One vector is turned by the same rotation once a tick. Each row is the vector after some number of ticks, and that number follows the row.
The counts run from 0 to 317.
[  8  11  -9   1  16 -15 -24  -7 -17   7  -2  -9   1   1   9  -3  -7   4
  13  20  -2   3  -5   8   4   3  -3   1 -10  11  23 -10  -5  18 -11 -15
  -3  10  -9 -11   1  -8 -10  -4  -7  -4 -17   0 -10   5  27  -3  -9 -14
  -1   7   0  -7   0  -9   4   0  -6   2  -1   7  34  -7  10] => 307
[  4   3  -8  -6  17   3  -9 -14   3  -4  -9 -32   0   2 -11  -5 -10   0
   9   4   7 -13 -16 -21  12  16  17  -5   8   7 -16 -15   3   8  -6  -4
   2  16   0  -8 -10 -18  12  19 -10  21   0 -13 -11  -1   3  -1   2  -1
   6   9 -12 -11  -8  -6   1   8 -17   8  13   4  12   5   9] => 1
[  9   6 -15   2  15 -18  -7 -11  -8   1  21  -3  10  -6  16  -3 -13   2
  -1   5 -15   5 -19  -3   9  22  24  -9   8 -12   8  -4   8  -4  -4   5
  17  -6  -8   4   6 -12   2   7 -13  -2 -16  -8 -23 -12  12  10  -5  -4
   8  -2   0  -3  -7  -2  11 -12  -5  -3 -20   7  17 -14   1] => 288
[ 20  14 -13  -1   6  -7 -21 -24 -14   8   4 -10  11   2  13   0  -5   6
   8   0  -9  -8   2 -14  19   9  21   1  -2   4  -8 -17  -8   3 -10 -16
   0  12  -3  -7   2  12   4   4   5   2   1   7 -10 -10  22   0  -2 -12
   4   8  -1 -17   2  13   5 -11  -2   1 -10   4  20 -28   1] => 77
[-10   5 -16  -1   8   2 -18 -25   2  -1   2 -22   5  -7 -12 -16 -11   3
   9  -9   1  -6  -8 -25  22   6  23 -11  12   7  -6  -9   7   7  -7  -3
  -3  16  -5 -13  -8  -9  10  18  -2   3   0  -9 -15 -12   5   2   7   1
  -1  12   2   0  -7 -12   7  12  -4   4  -4  -8  21  -2  10] => 139
[  2   9  -5   3  15  -1  -9  -3  12 -11   0   1   3  -5  11   4 -15   3
 -10   5 -11  10 -24 -10  -1  36  20   5  16   6   6 -16   3   3   6 -15
 -10   9  -3   1  10   6   1   0 -10   8 -14 -12  -6 -12   9   3  -3 -22
 -19  10 -14 -10  -6  -2  10  -7  -7  -8  -1   8   7  -5  16] => 261
[  6   6 -13  -5  25 -14  -9 -16 -12  13  -8  -9  10  -4   6 -21 -26  20
   7  10  12 -10   1  -6   4  12   1  19   6   4  17 -10  -2  10  -1   0
  -6  11 -14   3  -3 -16  -2   5  -8  12  -7 -15  -8   5  -1  -6   1  -9
   4  -4  -6 -17 -11  -2   3 -11  -8   3  16   5  13 -16   8] => 33
[ 14  12 -12   6  14 -17  -8 -13  -2   5   8   3   3   3  13  -6  -1   5
   3   1 -17   4  -3  -4   7  24   5  -1   7 -16  16  -3   8  -3 -13  -5
   5  -1  -9   5  10 -10   3  17 -16   6 -17   2 -24 -16  13   7  -3 -17
   5   3   4 -11   0   3  20 -16  -7  -8 -17  18   7 -21   9] => 90
[-11   1  -6 -12  21  -6  -6 -21  -6   0   0 -15  -7  15   3 -14 -13  18
  11  -5  -4  -7  -6  -1  14  10  11   1   2  -3   2  -2  10  15   1 -15
   0   5 -11 -12 -20 -24   5  11  -7   3  -4  -5  -7   4  -1   2  -5  -3
   3  18  -1  -2  -7 -21  -3  -1   1  15  -2 -16  33  -1   7] => 174
[ 18  15 -12 -10  22   6  -1 -21   0  -2 -10  -2  21   2  16   1 -10   6
  -2   0   4 -21  -4  -2   0  15  23   5  16  -1  -4 -20  -3  11  11   8
  -9   5 -10   3   0 -16   3   5  -5  11 -14  -2  -9  -3   2   9  -2  -6
  -9   6 -18 -23  -1  -2  13  -9 -11  -8  -9   9   6   2   8] => 59
[ 16   8 -11  -6   9  -7 -18 -26  -9   4  12 -14   6   7   8   0  -4  10
   8  -7 -16  -7  -4 -15  19  13  26  -3   6 -11  -9 -13   0  -4 -12 -11
   6   6  -6  -4   2   2   5   7   0   8  -1   3 -16 -17  12   4   2  -9
   7  10   7  -8  -3  11   5 -14  -1   2 -16   6  18 -27  -1] => 79
[ 16   9 -10  -6  14  -5  -6 -14   4  13  -9  -3  14   4  13  -1 -13   8
  -3  10  -2 -10   1 -16   5  15  13  -5   8  19   4 -16 -12  13  -5  -6
 -18  11 -12  -7   7  -2  -5   8  -5   8 -19  -4 -10  -6   9   9  -3 -17
   2   6 -11 -15  -4  13   7  -8  -7  -9  -5  18  15 -18  19] => 66
[  5   7 -18   2   9 -11 -19 -13 -10   7   2 -13  15  -7  11  -3 -25  -1
   0  13   1  -5  -5 -15  18  11  28  -5   7  23  -2 -17 -11   4  -1  -6
  -8  13  -1  -5   5   7   0  -1   5   3  -7  -8  -6  -1  20  -3  -3 -11
  -1   3  -9  -8  -3  15   4  -1  -4   2  -3   4  24 -22   7] => 274
[ 15  16 -11  15  18  -2   0 -20 -15  -5  -4  -1  -7  -2   8  -9   5   3
  -8  -1  -2   0 -17  -2   8  28   7  22   5 -11   2 -10  12  -1   0 -16
  13   4   0  11  -5  -2  14  11  -6   1  11  -4  -9  -2  19 -11  -5 -10
   2   3 -11 -28  -3  -9  17  -8 -18   5  11   1  -3  -5   1] => 224
[  9   6 -18   4  10 -10 -18 -11  -6   8   2 -11  13  -8  11  -2 -22  -1
  -1  17   5   2  -9 -14  12  12  23  -8   6  27   2 -13 -11   6  -1 -12
 -11  15  -1  -6   5   8   1   0  -1  -4 -12  -6  -9   3  23  -1  -7 -13
  -3   2 -10  -7  -6  12   3  -3  -4   0  -2   6  24 -18  11] => 273
[ 12  13  -8  14  16  -5   0 -16  -8  -5  -2  -1 -11  -1   7  -9   3   6
  -9  -3  -8   6 -22  -6   7  32   3  22   5 -10   5  -9  11  -2  -2 -21
  11   5  -4   9  -2   1  11  11 -10   4   9  -9  -8  -6  15  -8  -3 -14
   0   7  -6 -25  -4  -9  16  -8 -16   3  14   2  -2  -8   4] => 225
[  9  14 -16   6  12  -4 -27 -13 -11   2   3 -11   0  -2   1  -7   7   5
  11   7   7   8   1   6   4   0  -2  -5  -8  -4  15  -5   1  14  -5 -18
 -12  15   3 -13   2  -8   3  -4  -8  -5 -15  15 -15   5  26  -5 -11 -17
 -18  10   6 -12  -3 -12   7  -7  -3   0  -5  -3  25  -3   6] => 109
[ 12   6 -14   4  19 -13   2 -12  -2   8  11   1   9  -5   7 -22 -18  14
   2   3   4   8 -17 -11   1  23  10   4   4 -11  12  -4   8   0  -2   5
  15   0  -7   2   5 -21   2  13 -19   6  -9  -9 -21 -11  -3   2  -1  -6
  11 -11  -8 -21 -22  -4   4 -17 -16  -2   6   5   0  -7   1] => 22
[ 11   4 -15   6  10  -7 -13  -9  -5   5   3 -10  10  -8   6   4 -18  -3
  -8  15   5   6 -14 -14   5  15  20  -9   7  28   2 -10 -11   7  -1 -16
 -12  14  -2  -6   6   8   1   1  -6  -5 -17  -8 -14   5  22   3 -12 -15
  -4   7  -8  -6  -9   6   3  -3  -6  -1  -2   6  24 -14  14] => 272
[ -6   2  -6 -10  19  -3  -3 -19  -4  -3   1 -14  -7  19   2 -12  -8  16
   7  -5  -3   0  -9   2   6  10  12  -4  -2  -2   3   0  11  18   3 -17
  -1   1 -12 -13 -22 -25   4   9 -11  -2  -8   0 -11   4   3   4  -7  -4
   0  18  -3  -3 -11 -24  -4  -4   2  13  -2 -17  35   3   7] => 175
[ 14   2 -10 -17  22   5  -7 -21  -4   1  14  -7  10   8   5  -6  -8  18
   5  -6   2   1 -13   1  -7  12  25   1   3 -13   3  -9   3  12  11  -8
   0   3 -10  -7  -4 -21  -4 -11 -10   5 -16   4 -13  -5  -1   6  -4  -9
 -14   5   1 -14 -20  -8  -6 -27  -1  -1  -7  -4  20  -2   0] => 47
[  6   8 -11   2  20 -24 -12  -6 -11   9  -2  -2   6  -5  15  -7 -16   2
   4  19 -10  -1  -6   3   6  17  -2   0   6   4  27  -7   1   6 -12   3
   3  -2 -14   5   6 -14  -7   9 -14   3 -21 -11 -15  -1  15   4  -6  -9
   9  -1  -3  -3   3  -4  16  -1  -9  -2  -7  15  21 -13  15] => 298
[  2   5 -17  -5  13   3 -21 -13   4  -3  13  -7   0   0   1 -11   7   5
  13  -4  -1   7  -6  -1   6  11  13 -16   2 -25   7  -6  11   7   0  -1
   0   8   1 -13   4 -27   1  -2 -13   8 -19  13 -17 -13  12   2  -1 -10
 -23   5   6  -7 -12 -12  11 -10  -5  -4 -21  -2  18   3   3] => 116
[ 20  10 -14  12   9  -1  -7 -18 -14   8   3  -4  -7   4  13 -13   5   5
  -2   5   2   1 -10 -10  19  15  14   3  -7   1 -10 -14  -4   4  -1 -21
  14  16   7 -10  -4   4   8   3   0  -6  11   8  -5  -3  26 -12  -6 -10
   9  -2 -11 -30 -10   6   5  -9 -15   8   9  -7  13 -11  -1] => 214
[ 23  17 -13   2   9  -4 -17 -24 -15  10   3  -9  11   2  13   2  -4   5
   3   4  -2  -5   2 -12  14   4  19  -2  -5  10  -6 -14 -12   6  -9 -16
  -4  13  -1  -8   2  12   2   4   3  -3  -4   8 -13  -4  25   0  -7 -13
   4   7  -3 -20  -1  13   3 -12  -5  -1  -6   7  19 -24   4] => 76
[  2   6 -10  -3  18  -3  -4 -15  -7   3   3  -4  -5  17   9 -13  -4  13
   1   2   3   5  -8   8   3   6   7  -9 -10   5   3   0   3  24   6 -20
  -1   5  -4 -18 -14 -17   2   4 -11 -11 -11  10  -7  10  14   4 -16 -10
  -2  14  -9 -15 -14 -20  -5  -5   1  11  -2 -17  32   7   6] => 177
[ 12   4 -13  -8  19   1 -17 -12 -10  -2  12 -13   0   7   2  -1   6  -1
  15   3  -1   2 -17   9   1   3  14 -11  -9 -11   8  -9   7  17  -3  -8
   7   4  -7 -11  -3 -28  -7  -6 -10  -2 -21   7 -19  -1  18   4  -7  -5
 -10   6   5  -2  -8 -18   1  -6  -6   3 -12   0  33  10   3] => 314
[  3  13  -6  -1  17  -5  -8 -12  -9   4  -3  -1  -2  13  20 -14  -6  17
   8   7  -1   1  -3   6  11   8   7  -2 -15   4   4 -13  -5  22   5 -18
   2  12   1 -19 -10 -10   2  -3  -6 -10  -3  12   0   3  18  -5 -14 -11
  -2   8 -17 -25  -7 -11  -4  -2  -2  10   0 -19  28   1   2] => 179
[  8  20  -4  -1  21   8   0 -11   3  -9 -12   1  -3  12  23  -4   2   7
  -2   3  -8 -10  -9   3   9  23  14   5   0  -6  -6 -20   1  16  11  -8
   9   5   3  -9 -10 -10   8   7  -6   2   3   9   2  -2  12   3 -10  -4
  -4  10 -27 -32  -1 -13   9   5 -12   1  -3 -12  10  15   3] => 189
[  7   7  -9  -6  20  10   5 -16   1  -3 -21 -14  -7  10   9  -6   1   3
  -3   4  -2 -20  -4  -9  15  24  13   1  16   4 -14 -18   1  12   5  -2
  -1  10  -5  -4 -16 -19   9  20  -6  15   0  -6  -4   0   8   3   0  -2
   6  10 -19 -18  -1  -5  11   9 -17   3   5  -1  12   9  16] => 198
[ 20  28 -13  11  14  -7 -16 -24 -14  -6   2  -4   8  -3  13   4   5   1
   1  -1 -14  -5  -4  -1   8  13  10  10  -1 -12  -1 -11   3  -1  -8 -16
   8   1  -2   4   3   9  13  12  -2  -1   2   6 -17  -5  25   1  -8 -11
   0  10  -3 -26   8  -4  16  -8  -8  -2 -10   5   4 -15  -3] => 86
[  8   6 -10   2  10  -8 -17 -13  -7   9   0 -20   5  -3   3 -15 -16   7
  13  10   5  -1 -10 -22  20  12  17   0  -8   7  -9 -17 -10   5 -10 -10
   9  20   6 -14   1   0   5   6  -4   9   9  -4  -7  -9  14  -9   3  -8
  12  -5  -9 -22 -12   8  -6  -1 -12   8  16  -3  13 -13  -2] => 8
[ -6   5   2 -11  15  -3 -10 -11   2  -2   2  -3  -7  17  20 -15 -10  22
  14   1 -18   0  -9   1  20  21  18   2  -6 -13   2 -17   3  13   2 -14
  11   7  -2 -16  -9 -10  -2  -2  -6   5   3   8   4 -16   5   0  -1 -10
   0   8 -12 -17  -6  -8  -1  -5   2   7  -7 -18  25  -2   1] => 182
[  6   7 -16   1  15   0 -24 -18  -8  -2   5 -19  -6   5  -8  -3   7   2
   8  -1   3   5  -3   3  -1   5   0  -5  -1  -7  10   1  10  14  -8 -20
 -13  12  -5  -9  -3 -16   4   3 -12   3 -19   5 -22   6  19   2  -9 -16
 -17  17  15  -2  -5 -17   6  -9  -3   4  -6   1  27  -1   8] => 107
[  4   0 -12   3  13  -6  -8  -1  12   1  -1   3   8  -5  14  -6 -20   1
  -8  12  -1   4 -14 -12   3  30  19  -5  15  10  11 -16  -1   4   8  -1
 -15   8  -4   0  13  -8  -2   1 -10   8 -22 -11  -5  -9   7   4  -4 -17
 -13   1 -17  -7 -10   7  13  -7  -9  -9  -5  14  12 -11  18] => 263
[  5   9 -13   4  13  -1 -19 -14  -9  -6   4  -2   4  -2  14  -8 -12   8
   3   5   1   5 -13   2   7  17  20  13  -6  -6   3 -18   1   7  13 -20
  -3  16   6  -4   3   0   3 -19   1   4   0   4   5  -3  20 -15  -6 -23
 -27   4 -11 -22  -6  -2   4 -16  -4   5   7  -8  16  -9  -4] => 249
[  6   9 -17  -1  20 -23 -14  -8 -16  10  -5  -6   8  -4  14  -9 -19   2
   7  18  -6 -10  -1   4   9  12  -1   3   9   1  24  -8   3   7  -9   7
  -1   1 -14   6   2 -21  -5   8 -10   4 -18 -13 -14   3  15   1  -4  -6
   7  -1  -3  -5   6  -4  17   2  -9  -2  -6  13  22 -12  12] => 299
[ -8  14 -17   6  19 -15  -3 -18  -5   3  -9   2  10   0  13 -24 -17  14
   5   1   2 -11   1  -2  15  10   3   5   8  -2  16  -2  11  11   1   9
   4  -1 -13   3 -10 -26  10  24  -9  -6  -8 -11 -12   0   1   0  -7   2
   9   2 -15 -15  -2 -17  18   8  -7   2  -6  -7  11  -1   8] => 162
[ -8  13 -16   7  17 -18   0 -14  -1   6  -5   8   9  -1  13 -28 -19  15
   2   2   1  -6  -1  -3  12  11   3  -2   7  -1  19  -1   8  11   0   8
   5  -1 -12   1  -5 -25   5  22 -13  -7 -12 -10 -14  -6   3   3  -7   0
  12  -2 -14 -13  -7 -13  17   4  -6  -1  -5  -5  12  -8  10] => 161
[ 10   6  -2  -2  18  11   6 -15   6  -3 -14 -17 -13  14   2   0   6   1
  -9   2  -5  -7 -16 -14   8  27  11   0  12  12 -12 -12   1  15  -3 -20
  -3  12  -6  -8 -12  -7   8  21 -10   8   0  -5 -10   3  11   6  -3  -8
   6  18 -13 -13  -6  -9   6   4 -15   3   9   1  14   9  18] => 200
[  3  -1  -8 -16  17  -4 -22 -14 -11  -1  10 -21  -3   8   1  -1  -2   4
  21   4 -12  -4 -13   3  10   7  17  -4  -3 -14   7 -12  10  11  -9  -9
  10   6 -11 -11  -6 -25  -7  -6  -6  11 -12  -2 -11  -7  10   1   4  -5
  -6  10  10   5  -2 -15   0  -2  -2   8  -8   0  34  -2   3] => 312
[ 16   6 -14  -7  14  -4  -9 -16  -3  13 -11  -7  16   4  12  -2 -15   7
   0   8   2 -18   6 -18  10  13  17  -2  13  17   1 -17 -12  10  -3   0
 -17  13 -12  -5   4  -4  -4   9  -1  11 -16  -3  -8  -7  11   4  -1 -11
   2   3 -10 -13  -2  17  10  -6  -8  -8  -4  16  17 -17  16] => 67
[  7  -2 -20   6  20  -9  -2 -18 -13   6 -11  -6  -3  -1   7 -21  -9   9
  -4   5  12 -12  -2  -3  10  20   2  17  13  -6  11  -8  11   2   5   1
  -2   7  -6  14  -4 -29   7  14  -9  13  -6 -12  -6   3   9 -15   2  -9
   0  -3  -7 -15  -6  -3  18 -10 -16   2  14   8   8 -13  11] => 231
[-10  18  -6   3  21  -8  -2 -21  -6  -8 -10  -8  -1   3   2 -12 -13  12
   0  -5  -7  -5 -12  -2   6  15   2  13   7   4   9   1  13  15  -4 -13
  -1   2 -14   1 -19 -10  13  24 -10  -5   1 -15 -14   6   3   4 -10  -2
   4  19  -7 -10   2 -30   9   9  -4   8   3  -9  16   4  12] => 165
[  7  -6 -19  -2  16   5 -10 -17  -9  -4  11 -11  -4   6  -2  -7  -5   6
  -3  -3  16  10 -18   1  -3  14  20   0   0  -6   1  -5  10   7  12 -18
  -8   9  -3  -3  -3 -23   4  -9  -9   3 -14   2 -10   7  12  -9  -8 -17
 -22   9   2  -5 -21 -10  -2 -24  -3   8   5  -3  26  -6   3] => 245
[  5  14 -20  13   7  -1 -16 -20  -5   3  10  -6   9  -9  -4 -14  -5   5
   0  -3   8  12 -13 -17  10   0  17 -17  -5  18   0  -2  -2  13  -7 -14
  -1  14   3 -19  -2  -1   8  10  -6 -19  -8   5 -19  -1  20   5 -13  -4
  -1   6  -5 -13 -15 -12   5   5  -6   1  -6 -12  19   1   6] => 143
